(in the rows, 128 means zero)
A: a few groups of rows, each row roughly a mix of its group's hidden directions:
A (121 x 11):
[[126 113 112 117 142  83  78 108 123 132  88]
 [106 150 158 111 150  88  97 165 148 109 114]
 [164 165  91 128 100 108 164 124 104 110 125]
 [153 145 127 143 125  96  92 134 122 140  66]
 [ 98 150 121 102  99 111 108 126  68 128 115]
 [139 104 126 108 158 117 124 143 185 144 168]
 [161 134 153 154 148 109 123 153 155 158  83]
 [203 116 119 112 142 137 119 108 133 121 151]
 [102 117 141 128 139 173 129  89 119 165 165]
 [136 172 115 133 112 113 134 169 124 152 179]
 [147 161 113 126 191 143 122 125 124 106  95]
 [137 112  85 123 117 124 136 143 130 105  62]
 [185 103 124 148 144 150 114 136 133  97  94]
 [124 154 152 121 149 148 180 147 118 166 103]
 [122 111  90 104 111 117  83 114  90 101 145]
 [157 150 132 119 172 119 102 104 161 130 170]
 [ 89 140 133  77 150 123 133 143 128 135 176]
 [125 189 141 125 115 102 114 141 107 145  88]
 [125 117 127  98 140 151 198 150 133 145 115]
 [171 140  97  91 140 166 140 153 105 115 141]
 [ 75 115 103  98 101 153 141 136 118 142  95]
 [200 134 135 123 144 131 110 112 141 119 160]
 [ 77 112 145 118 182 120 127 100 105 122 124]
 [149 133 129 164  96 103  93 143 177 140 116]
 [114 114  99 143  95 133 188 107 100 129 120]
 [148 126 143 148 175 107 109 130 166 141  85]
 [117 145  99 159  83 126  99  99 139 105  98]
 [128 102 132 108  86 144 109 131  80 168 117]
 [126 133 161 122 144 106 141 163 143 174  86]
 [187 117 133 154 145 126 125 140 105 121 174]
 [ 98 143 167 151 162 106 110 166 116 106 142]
 [152 131 131 142 137 153 133 162 112 149 192]
 [ 99 131 121  86  98 148 148 165  85 132 130]
 [115 118  97 124 100 169 140 105  99  83 143]
 [169 142 155 142 157 106  89 111 117 148 161]
 [142  88 116 122 148 138 118 152 103 153 183]
 [103  86 109  80 150 111 114 122 153 133 157]
 [155 133  93 145 123 160 129 154 137 112  73]
 [155 101 130 146 124 150 135 130 140  88  70]
 [118 116 117  96 140 150 133 117 128  97  62]
 [128 114 100 104  95 155 164 134 167  93 124]
 [103 113 124  82 173 144 137 125  98 105 100]
 [126 121 157 121 112 131 113 133  80 189 128]
 [130 111 120 183 129 113 148 166 105 146 162]
 [125 100 129 134 117 152 145 122 140  94  62]
 [102 137 129 126  99 116 181  93 101 136 157]
 [133 111 135  97 129  99  75  96 162 131 110]
 [124  97 121  99 128  80  94 129 132 153 167]
 [153 126 153 110 138 145 115 135  76 178 122]
 [ 94 129 140 102 165 165 126 124 107 153 169]
 [ 59 142 128 115 103 133 147 111 142 148 106]
 [ 56 149 133 117 115 122 142 116 132 160 138]
 [154 120 151 149 172  97 111 136 170 154 120]
 [166 123 104 128  71 140 134 101 160 112 132]
 [120 121 123  96 137 159 191 151 127 140 104]
 [116 138 132  81 154 118 113 174 135 145 168]
 [141 143 130 112 151  78  87 140 158 155 109]
 [182 131 121 127 122 137  98  95  97 164 118]
 [128 124 130 143 142 182 127 111 117 166 176]
 [ 68 165 151 158 121 123 133 148 130 127 105]
 [129 104 102 132 137 106  98 112 117 178 171]
 [138 111 154 126 115  95 128  76 140  94  94]
 [188 117  98 110 142 147 101 103 111 117 115]
 [112 137 118  94 169 143 116 140 142 106 183]
 [115  97 128 118  89 132  98 128  77 161 118]
 [158 165 138 161 150 105 107 116 160 133  91]
 [138 137  93 118  95 115  80 119  86 104 131]
 [121 140 136  92 170 133  90 135 120 153 172]
 [129 168 154 124 125  85 105 154 106 164 111]
 [ 86 140 129 107  87 131 148 112  79 126 146]
 [ 72 113 114 136  90 121 158 142 151 105 116]
 [138  93 143 102 177 149  92 103 123 113 112]
 [ 60 150 149 121 117 124 134 115 141 159 146]
 [153 167 156 165  94 135 150 154 109 147 116]
 [159 170 139 132 194 135 119 125 135 121 124]
 [120 150 107  99  84 164 123 115 174 120 129]
 [115 137 119 159  95 118  83 104  95 144  97]
 [164 133  92 113 132 162 118 123 127  84  91]
 [112 123 121 106 114  89 128 109 139  99  68]
 [112 112 148 147 111  82 148 125 112 144 181]
 [ 88 155 139 141 139 125 145 156 167  82 132]
 [132 148 122 155 147 175 142 174 111 142 158]
 [122 102 119 143 106 162 166 143 131 101  79]
 [134 122 142 134 182 119 141 167 125  78 134]
 [105 132 127  76 140 122 114 169 109 138 170]
 [136 137 119 103 158 156 191 134 136 145 103]
 [105 113 152  81 142 158  99 109 157 121 102]
 [172 130 126 174 134 171 143 138 149 100 133]
 [105 193 141 140 131 119 124  87 112 111 131]
 [139 128 153 130 154  89 126 133 180 170 123]
 [139 140 146 152 179 105 109 119 154 136  82]
 [ 97 135 131 131 103 116 107  98 119 193 134]
 [168 136 149 124 123 144 107 122  80 174 118]
 [108 103 132 100 167 119 179 140 135 158 147]
 [116 115 141 120 106 170 186 157 128 139 149]
 [139 128 113 148  91 163 157 102 140 101 169]
 [141 132 128 111 131  87 114 170 143  89  88]
 [147 147 142 169 126 176 171 133 138 113 108]
 [102  95 115  95 128 121 116 120 113 123 191]
 [ 98 150 140 131  91 102 143  94 154 115  87]
 [175 127 118 128 112 136 102  92  97 170 116]
 [124 133 133  96 149 152 140 129  95 189 109]
 [132 159 115 116 115  95  76 135  89 127 103]
 [114 166 111 152 103  88 123 158 152 127  93]
 [164 108  85  98 126 149 162 104 154 120 120]
 [ 76 150 119 142  89 108 166 146 134 138 116]
 [ 94 126 149 125 154 114  89 141  80 161 129]
 [163 148 117 128 185 143 134 137 130  88 105]
 [145 138  61 103 114 103 134 111 104 141 122]
 [112  76 107  76 128 124 123 155 134 140 150]
 [100 164 136 109 107 109 111 137  67 134 118]
 [132 129 157 113 164  81  97  97 117 125 157]
 [124 123 116 138  81 169 157 126  88 105 146]
 [175 130  94  99 117 155 126  87 150 141 125]
 [155 139  92 137  98 110  82 104 120 107  99]
 [141 148 107 116  99 117 186 109  98 101 122]
 [147  79 133 147 148 145 152 125 177 134 154]
 [176 117 163 113 165 152 107 117 124  96 138]
 [111 137 171 157 141 100 130 162 144  99 164]
 [143 146  98 114 120 142 128 134 141 101  60]
 [106  97 104 118 170  95  96 103 120 147 148]]
which group is each row in? (one row of each group first):
[165 166 106 132 166 149 135 110 138 108  90] | K
[118 127 111 172  95 156 173 162 125 138 128] | C
[ 96  82 133 110 134 150 165 122 126 129 173] | B

[100 130 151 146 163 104  82 148  89 126 132] | K
[120 132 102 101  98  89  80 112  96 126 137] | B
[138 116 143 134 156 140  68 156 165 135 114] | C
[152 107 118 151 108 143 130 114 134 113 197] | B
[156 135 118 167  78 109 118 129 160 153 147] | C
[111 137 142  85 155 123 128 177 131 150 165] | B
[135 101 137 113 157  90 113 136 175 162 151] | B
[164 135 113 145 133 150 140 123 195 113 114] | B
[151 143 101 144 154 119  72  93 128 105 120] | K
[164 147 119 142  60 116 121 138 118 140 148] | B
[106 112 140  90 152 153 159  98  88 121 150] | C
